In the rows, zero is written as 128.
The rows of Y fall into 4 groups, which share some directions, and each row is roughly a mix of its group's hidden directions.
Y:
[[ 68 125 157  87 173 129 128 162 152 107]
 [122 135 144 198  89 117  96 128 137 176]
 [100 129 111 154 101 152 180  84  80 109]
 [151 134  78  70 142 106 106  91 156 152]
 [149  44 101 114 104 126 125 133  99 148]
 [105 125 139 163  58 110  96 154  90 131]
 [150 108 128 193 151 147  91 126 133 182]
 [178 113 138 105  69 125 119  90 145 170]
 [110 138 135 140  82 103 165 129  83  68]
 [132 118 122 157  54 109  76 112 120 150]
 [131 109  84  74 194 141 108 125 128 143]
 [153 146 117  51 174 134 128 147 142 104]
 [ 81 130 131 191  66 124 124 130 115 119]
 [157 147 120 110 124 178 182 106 131  75]
 [136 137 118  51 166  86 127 144 129 101]
 [132 103 113  69 156  87 138 162  94  96]
 [132 135 149  92 204  88 132 157 124 111]
 [150 117 110 144  81 168 184 118  88 151]
 [127  96 133 174  97  84  86  98 139 167]
 [116 175 135 147 114 179 175 142 117  81]
 [ 99 175 158 144 132 154 176 159 127  82]
 [132 170 149 128 185 122 143 151 111  67]
 [142 137  89 130 101 114 129  44 125 151]
 [112 179 175 168 112 127 128 119  92  83]
 [147 169 166 149  76 139 131 107 178 154]
 [133 102 131  65 153  76 142 152  94 106]
 [165 105  60 106  99 111 113 122  99  93]
 [104 182 138  93 190 132  98 133 154 119]
 [169 148 131  63 130 118 113  98 163 168]
 [ 94 153 154 170 137 115 121 137  70  79]
 [121  97  75 124 187 147 101 166 120 149]
 [116 186 140 186  89 141 155 126 110 104]
 [146  62 119 143  86 102 122 163 126 168]
 [100 147 134  75 148 118 121 159 135  59]
 [ 99 135 106 147 160 161 193 130 117  82]
 [118 124 164 100 176 124 123  94 188 162]
 [138 145 138 173 120 114  84 116 131 202]
 [168 123 144 118 153 152  98 173 165 182]
 [112 108 129  69 188  80 142 128 117 136]
 [ 77 119 161 114 151 158 132 174 119  76]
 [100 138 109 122 199 140 158 142  97  85]
 [133  93 146  56 178 117 110 148 123 143]
 [139  76 110  89 152 126 133 102 152 190]
 [ 66 146 117 117 194 102 106 135 137 114]
 [108 189 158 134 115  86 152 151 157  91]
 [ 95 120 102 117 165 107 188 124 133  74]
 [146 144 164 131 116 136 152  93  57  91]
 [150 150 184 138  70 171 123 110 141 107]
 [172 129 122 144  84  86  90  92 134 169]
 [129 131 147 166  74 171 136 106 111  74]
 [127 122 155  94 180 183 157 150 112  95]
 [127 141 160 180  55 134 109 133 152 122]
 [ 79 108 128 121 134  60 165 107 119  97]
 [ 63 137 156 147 130  88 143 121 114  75]
 [ 83 134 134 174  70 118 131 143  85 103]
 [124 105  81  65 185 142 120 133 128 126]
 [137  88 156 122  93 141 176  86 158  90]
 [167 157 148 169  56 145 112 116 117 130]
 [110  62 115 130 165 126 140 176  88 132]
 [175  94 123 162  77  90  99 121 102 141]
 [ 95 130  81 107 169 109  92 163 120 172]
 [130  92 136 158  62 147 120  83 165 133]
 [109 160 112 132 122  75  64 112 154 157]
 [155 127 126 195  77 166 100 120 131 140]
 [104 160 149  85 155 102 159 164 127  76]
 [106 162 167 202 122 152 133 138 158 135]
 [100 186 178 152 134 100 168 143 143 114]
 [192 133 118  92 100 164 156 139  96  98]
 [155 105  93 103 109 113  82  79 173 140]
 [133 174 150 182  75 100 142  96 121 128]
 [ 87 104 157  97 194 137 134 162 114 106]
 [ 86 179 161 122 129 134 162 163 176 117]
 [141 123 136  96 192 121 144 159 187 143]
 [164 112  72  83 139 122 160  91 101 108]
 [118  95  90 119  63 175 110 103 117 124]
 [ 92 121 131 132 119  98 163 124  55  90]
 [138 165 131 186  87 124  82 144 111 163]
 [160 132 122  88 109  87 107  72  84 120]
 [125  88  92 171 168 156  87 148 134 162]
 [ 71  93 139 164 118 123 120  95 179 104]
 [ 76  92 151 131 115 182  83 120 136 153]
 [126 172 171 140 118 113 168 147 105  68]
 [118 117 146 124 119 104  71 121 154 200]
 [ 79 136 140  67 173 117 146 150 139  99]
 [111  77 142 131 128 119  70 135 163 179]
 [164  94  93  82 133  93 146 104  87 153]
 [124 120 182 127  84  95 182  97 148 133]
 [107 135 130 130  74  84 119 104  71  95]
 [135  94  77 177  83 109 130 165 107 129]
 [147 174 113 181  83 169 146 101 128 119]
 [144  81 102  88  92  99 126 122  74 105]
 [129  97 106  83 191 135 148 171 108 110]
 [164 169 167 183 162 119 116 161 145 123]
 [103  51  97 124  94 143 142 126 163 132]
 [122 110 103  73 171 129 154 153 100  79]
 [143  88 113 117 154 183  97 111 167 170]
 [149 184 179 137 136 129 121 161 172 158]
 [124 128 105 152 108 124 137  68  67  91]
 [ 76 156 143 154 189 110 129 171 124 127]
 [164 157 155 151  88 112  85 106 151 175]
 [100 174 146 182  73 150 126 103 126 113]
 [150  84 130  90 154  68 111 128 148 166]
 [ 77 120  90  89 191 118 108 137 139 118]
 [121 162 182 122 131 177 116 143 186 135]
 [141  90 104  63 151 155 158 114 135  89]
 [117 158 142 195  68 128 120 101 129 141]
 [103 121 109 201  91  84 128 117 108 142]
 [182 115 144 163  75 140 132 124 121 180]
 [185 122 129  81 103 155 172 127 106  95]
 [ 84  83 100  97 180 116 153 160 138 123]
 [179 181 104 153 137 168 152 109 160 121]
 [174 158 145 134  94 146  73 107 149 169]
 [123 109 117  86 122 137 181 156 117  62]
 [108 145 148 177 100 177 113  79 148 153]
 [170 124 138 108  79 123 118  99 169 182]
 [174 177 175 159  96 135 119  91 117 126]
 [135 153  78  98 167 159 119  78 118  95]
 [112 111 111  71 127 110 169 114 143 190]
 [132 185 161 172 119 186 133 144 141 139]
 [150 121  94  66 175 111  94 111 149 147]
 [118 139 120 118 148  60  90 109 112 181]
 [114 135 104 121 179 170 177 126 114  78]
 [126  92  95  70 193 132 137 129 134 145]
 [142 105 107  49 112 141 143  86 146 116]
 [173 117  98  87  81 138 112  74 133 120]
 [141 143  87 115 162 167 105 164  97  77]
 [ 99 164 170 152 105 146  70 127 168 132]
 [120  77 134 117 124  59  84 121 134 155]]
One row of each group comes first, with its name. Which group is each row after those in?
[142  95  97 156  68 135 127  83  89 140]  <14>
[175 175 110 104  99 133 162  90 160 105]  <6>
[110  84 100  76 169 163 133 139 103  97]  <118>
[112 103 132 208 127 131  96 136 146 168]  <125>

[133  98 123 153 188 131 176 116 161 169]  <118>
[201 188 111 124 103 128 114 115 130 117]  <118>
[148  85 125 122 111 146  74  89 121 182]  <118>
[132 118 138  84 163 111 107 140 204 143]  <118>
[139 176 154 193 156 114 166 120 111 114]  <14>
[191 127  90 120  95 124  79 127 159 147]  <118>
[145 100  93 134  48 139 115  99 117 145]  <14>
[132  79 130 152  85  87  99 145 123 180]  <6>
[159 149 177 138  71 130 149  81 136 107]  <125>
[150  94  92  62 148  90 118 106 106 140]  <14>
[ 83 128 116 163 189 112 159 171 115 127]  <6>
[ 68  99 122 135  84 122 122  98 174 100]  <125>
